In the rows, 128 means zero.
The rows of R fall into several groups, and each row is roughly a mix of its group's hidden directions; one row fits no group.
R (78 x 10):
[[ 70 145  84 117 110  90 141 134 139 116]
 [113 121 114 131 163  91  75 157 105 104]
 [146 152 114 115  98 102 187 138 157 103]
 [107 124 146  98 115 102 116 117  95 191]
 [148 140 144 168 157 138  87 119  92 167]
 [ 91 131  92 143 140  87 119  77 143 145]
 [149 141 112 117 125 107 186 107 135  77]
 [164  74 108 107 152 128 128  93 103 150]
 [111 135  88 125 123  86  68 109 129 116]
 [164 122 127 100  93 155 157 108  82 107]
 [126 124 139  95 117 154 171 159 160  83]
 [ 94 116  95 108 129  73 100 141 135  95]
 [112 134 139 139  91 130 118 159 194 103]
 [109 114 134 119 122 107  82 110 110 191]
 [130 110 145 153 127 114 167 105 103 189]
 [139 133 152 169 139 141 140 104 118 194]
 [118 111 159 146  77 108  87 143 152 102]
 [110 106 116 146 134  71 122 109  93 169]
 [ 55 136 122 130 162 131 147 122 148 150]
 [141 136 154  90  97 119 162 149  80 152]
 [104 140  91 166 161 125 140  89 132  88]
 [127 142 128 100 112 163 146 147 180  83]
 [128 131 124 113 116 167 197 133 153 153]
 [150 109 159 146 143 138 164 131  73 161]
 [165 114 108 157 136 124  85  88 104  97]
 [ 99 153 125 118 120 127 188 160 168 125]
 [155 141 102 110 139 158 183 100 111 157]
 [156 125 170  85 111 146 158 172 129 122]
 [154 123 100 135 145 105  67 114 153  97]
 [ 86 115 178 132 120 124 148 150  82 147]
 [123 139  97 172 123 116  99  98  75 140]
 [153  82 129 120 139 109 100  96  77 142]
 [102 145 156 154 113  97  74 143 111  99]
 [123 107 164 144 144 130 191 146 127 163]
 [123 119 125 142 146  95  60 141 145  95]
 [157 131 165 158 167 161 119 149  92 148]
 [ 71 131 138 133 164 142 135 113  80 150]
 [107  94 172 135 111 105 110 130  73 138]
 [175 125  92 110 140 146 153  81 109 148]
 [ 88 164 164 138  96 143 167 155 121 134]
 [119 160 103 125 101  87 186 114 118 127]
 [140 100 153 110 127 140 194 149  95 120]
 [101  84 166 120  96 141 163 154 145 146]
 [118 101 144 137 167 154  78 107  89 135]
 [130 117 152 110 118 156 199 146 152 119]
 [156 125 155 125 110 173 189 119 121 144]
 [130 124 131 130 163 160 158 135 161  68]
 [ 99 162 148 136  89 151 166 156 161 125]
 [112 148 132 142 165 135  82 164 172 111]
 [147 118 140 140 113 137  76 133  73 161]
 [ 83 122 139 132 151 135 107 114  76 171]
 [167 122  97 113 157 132 136  83  86 148]
 [116 126 138  76 111  86 152 122 155 168]
 [128 110 105 121 157  97 122  63 148 104]
 [112 151  82 153 124  90 155  85 132 112]
 [124 131  91  90  76 118 133  98 143  95]
 [ 87 116 117 131 166 129 119 109 192 128]
 [150 124 155 164 160 134 117 130  76 166]
 [ 92 118  88 107 105  74 117 117 151 114]
 [146 110 162  93 116 144 114 172 173 146]
 [166 177  94 126 118 152 156  91 122 131]
 [145 100 179  77 131 143 118 146 106 151]
 [170 123  84 107 154 149 159  93 129 148]
 [127 140 123  94 103 159 149 139 176  82]
 [149 134 123 150 144 122  72 112  73 142]
 [164 128 139  78 103  95 172 116 120 114]
 [160 107 129 155 124 142  56 124 112 132]
 [121 167 109 138 136 129 112 155 190  97]
 [ 58 133 121 128 158 118 139 107 132 165]
 [146  82 133 117 145 117 122 100  69 152]
 [114  89 139 133 157  91  70 143 114 116]
 [ 80 115 121 135 150  79 126 152 170 134]
 [153 109 154  78 104 110 120 143 169 157]
 [175  83  92 108 142 133 123  97 153 135]
 [156 136 136 123 120 151 161 169 168  84]
 [158  81 122 127 126 101  71 104 124 117]
 [ 99 111 151 141 118 106  84 164 165  99]
 [128 146 128 157 167 125  58 140 122 134]]

Here is one row of each group, with its name. Which group are the others in?
[156  76  98 113 164 114  94 111 143 127]
(59)
[152 132  96 122 105  72 138  80 131 116]
(21)
[137 125 170 154 178 152 130 172 115 140]
(120)

[128 142  88 141 113  76 137  76 116 126]
(21)
[170 165 103 138 118 121 100  82  99 115]
(59)
[ 78 130 112 136 167 133 146 116 182 118]
(21)
[ 84 155  83 166 136 106 149 103 142 124]
(21)
[132 121 134 116 142 141 171 108  68 165]
(59)
[172 121 107 156 124 121  99  91  93  93]
(21)
